Z761: -21  35  20  -33  94  62  48  -28  5  -46  -96  4  -27  -64  5  85  -26  103  -49  -7  92
Z421: -29  29  -27  92  80  -16  -41  -70  -79  83  -43  40  75  -60  -57  -16  -26  36  30  -7  -3
Z665: -29  30  -18  74  83  -5  -28  -64  -66  63  -51  35  60  -62  -47  2  -27  48  17  -7  11
Z406: -25  33  3  20  88  30  11  -44  -31  6  -75  19  15  -64  -20  46  -28  77  -18  -7  52
step -1: 75  -60 => 74  -61
step +1: 75 => 76
step -1: -96 => -97
key -> tag
-61 -> Z490
-43 -> Z637
-44 -> Z939
92 -> Z572
-51 -> Z601
-60 -> Z97
join Z421 10:  => Z637

Z34: -99  -70  -50  7  -2  16  11  48  40  65  46  32  46  62
Z406: -100  -26  34  46  37  34  34  34  28  26  6  36  -1  31
Z20: -99  -70  -50  -13  -2  16  11  48  40  65  27  32  46  62
dup Z406:  => 34
dup Z34:  => 46
-99  -70  -50  -13  -2  16  11  48  40  65  27  32  46  62 => Z20
Table of tags by key:
31 -> Z861
62 -> Z775
28 -> Z84
join Z406 13:  => Z861

Z636: 14  -3  -29  6  -35  -29  -15  31  -10  -6  -29  -17  20  -44  86  -43  11  -47  29  -18  25  -4
Z335: -14  39  -42  52  44  1  -12  16  28  2  -47  0  -19  16  -31  -1  -8  12  -71  -12  -11  47
Z215: -19  55  -69  52  -9  32  19  12  39  9  -42  -22  13  -3  -10  19  -20  49  -35  -9  -44  75
Z20: 21  -4  -22  2  -30  -27  -13  28  -4  -8  -24  -19  24  -41  91  -47  7  -46  33  -22  28  -4
Z34: 4  -14  51  3  55  19  15  -29  -15  -10  30  11  -10  -15  -31  20  -14  -53  40  -51  -15  7
Z421: -18  3  -2  39  51  -22  -28  0  -7  -17  -31  48  -23  29  -46  42  -12  8  -95  18  8  -16
Z665: -17  -1  3  37  50  -19  -26  -3  -12  -19  -28  55  -22  27  -45  51  -13  10  -94  19  6  -21
Z406: -15  -9  12  35  50  -11  -19  -11  -20  -21  -21  65  -19  19  -41  69  -15  12  -83  12  1  -28
Z33: 24  -10  11  -44  -18  20  -13  12  -3  43  23  25  -12  -2  8  -21  34  35  19  -8  19  4
key -> tag
-2 -> Z120
43 -> Z124
-5 -> Z249
-18 -> Z271
-6 -> Z94
-3 -> Z47
42 -> Z418
-10 -> Z217
join Z33 9:  => Z124
-17  -1  3  37  50  -19  -26  -3  -12  -19  -28  55  -22  27  -45  51  -13  10  -94  19  6  -21 => Z665
14  -3  -29  6  -35  -29  -15  31  -10  -6  -29  -17  20  -44  86  -43  11  -47  29  -18  25  -4 => Z636
step -1: -11 => -12
dup Z665:  => -19
step +1: -47  0  -19  16 => -46  1  -18  17
-19  55  -69  52  -9  32  19  12  39  9  -42  -22  13  -3  -10  19  -20  49  -35  -9  -44  75 => Z215

Z421: -25  -25  34  -8  -27  -33
Z20: -38  32  38  -50  -53  -81
Z946: 30  -50  -26  49  43  70
Z406: 18  30  -19  19  25  37
Z665: -30  -22  30  -36  -42  -62
Z636: -41  19  41  -52  -57  -87
Z33: 23  -61  -18  46  36  62
Z335: -31  42  27  -52  -47  -75
Z957: -31  -22  33  -36  -44  -66
Z215: 36  -10  -39  42  49  74
Z34: 9  -65  1  37  19  37
Z761: 18  -27  -21  16  20  30
step +1: 49 => 50
step +1: 34 => 35

Z33: -1  25  55  2  -29  8  15  30  56  29  41  19  10  9  9  4  -73  61  11  -54  38  2  3  -8  29  37  16  5  62  30  14  -29  23  10  -20  8  7  69  0  -53  13  53  -29  37  49
Z34: 32  -98  -66  13  25  -24  -51  -23  -1  -36  45  -12  -4  -58  -11  -14  -73  61  11  -2  0  22  22  30  9  35  -21  21  -46  -59  -54  -22  -4  67  -20  45  -7  8  11  20  15  -15  -46  -37  11
Z665: -18  9  26  -7  -75  23  24  -49  -18  -2  24  25  63  -1  -100  -17  -73  61  11  38  -39  48  0  -16  -17  9  -12  9  -35  30  23  -1  -11  -12  -20  17  3  -8  -34  -41  22  -9  -33  -17  19
Z957: -34  30  -1  -2  -71  -10  26  -10  -8  10  30  0  21  -29  -47  -64  -73  61  11  4  -30  -2  -33  16  -73  8  -14  3  10  -6  -29  -29  -33  20  -20  46  13  -4  36  -28  17  -29  -67  -65  -2
Z421: -28  6  60  -18  -39  16  17  0  47  22  27  7  20  32  14  14  -73  61  11  -39  71  -21  -13  -6  16  9  26  2  77  28  -21  -32  36  -53  -20  33  3  39  -10  -14  18  17  14  57  42
Z406: 24  -4  -17  10  75  -32  14  46  -41  -28  -41  -28  -49  -17  57  -7  -73  61  11  -14  -2  -50  -33  -9  -15  -41  -13  -50  24  -41  -36  -24  -34  33  -20  -9  -7  4  43  -44  -43  -4  -36  -41  -31
Z946: 40  49  -32  -19  13  -20  -53  32  43  1  7  19  -23  -48  35  20  -73  61  11  -29  19  37  61  35  68  12  -5  27  -30  -28  18  8  10  73  -20  -7  5  37  -18  43  18  39  7  15  22
Z335: -20  -6  18  1  -26  17  -28  -50  27  -17  25  14  13  -2  1  36  -73  61  11  -19  64  26  26  9  56  3  15  42  1  -11  -48  -7  37  -36  -20  63  -15  -1  -51  49  44  -5  50  46  36
Table of tags by key:
-1 -> Z387
-4 -> Z11
-18 -> Z154
39 -> Z359
16 -> Z358
join Z421 37:  => Z359
-28  6  60  -18  -39  16  17  0  47  22  27  7  20  32  14  14  -73  61  11  -39  71  -21  -13  -6  16  9  26  2  77  28  -21  -32  36  -53  -20  33  3  39  -10  -14  18  17  14  57  42 => Z421
32  -98  -66  13  25  -24  -51  -23  -1  -36  45  -12  -4  -58  -11  -14  -73  61  11  -2  0  22  22  30  9  35  -21  21  -46  -59  -54  -22  -4  67  -20  45  -7  8  11  20  15  -15  -46  -37  11 => Z34

Z946: -7  8  -9  2  7  2  14  -9  -9  -14  19  1  -30  7  10  -9
Z957: 12  -11  4  26  -10  1  63  -78  19  -16  9  14  -45  5  -1  0
Z636: 26  -35  -13  -10  -23  2  37  -71  27  -19  -15  -6  -30  -9  -26  13
Z406: -3  5  -10  20  -3  1  57  -69  -1  -26  36  12  -76  15  16  -11
Z20: 3  -12  -41  -33  -4  3  23  -34  -5  -36  13  -19  -48  1  -4  -6
Z215: 22  -21  -15  -19  -19  2  27  -55  -21  -18  -17  -10  -21  -11  -26  12
Z665: -1  -4  -9  -6  -2  1  2  -2  -4  -5  5  -4  -7  1  -1  -1
step -1: -3 => -4
12  -11  4  26  -10  1  63  -78  19  -16  9  14  -45  5  -1  0 => Z957
dup Z406:  => -3
key -> tag
-6 -> Z650
-5 -> Z631
-21 -> Z447
-77 -> Z261
-30 -> Z310
-47 -> Z79
-48 -> Z282
-76 -> Z967
join Z20 12:  => Z282

Z33: 2  0  9  4  3  2  5  21  6  28  12  18  0  0  11  4  2  11  5  10  5  12  53  21  12
Z34: 4  1  12  8  3  0  2  7  12  25  23  24  0  0  5  0  4  23  4  10  10  23  92  19  7
Z20: 1  0  9  9  3  1  4  13  12  32  8  12  0  0  8  1  1  5  2  4  8  5  21  25  5
key -> tag
5 -> Z393
6 -> Z686
54 -> Z890
53 -> Z612
92 -> Z907
93 -> Z929
52 -> Z31
join Z33 22:  => Z612
4  1  12  8  3  0  2  7  12  25  23  24  0  0  5  0  4  23  4  10  10  23  92  19  7 => Z34

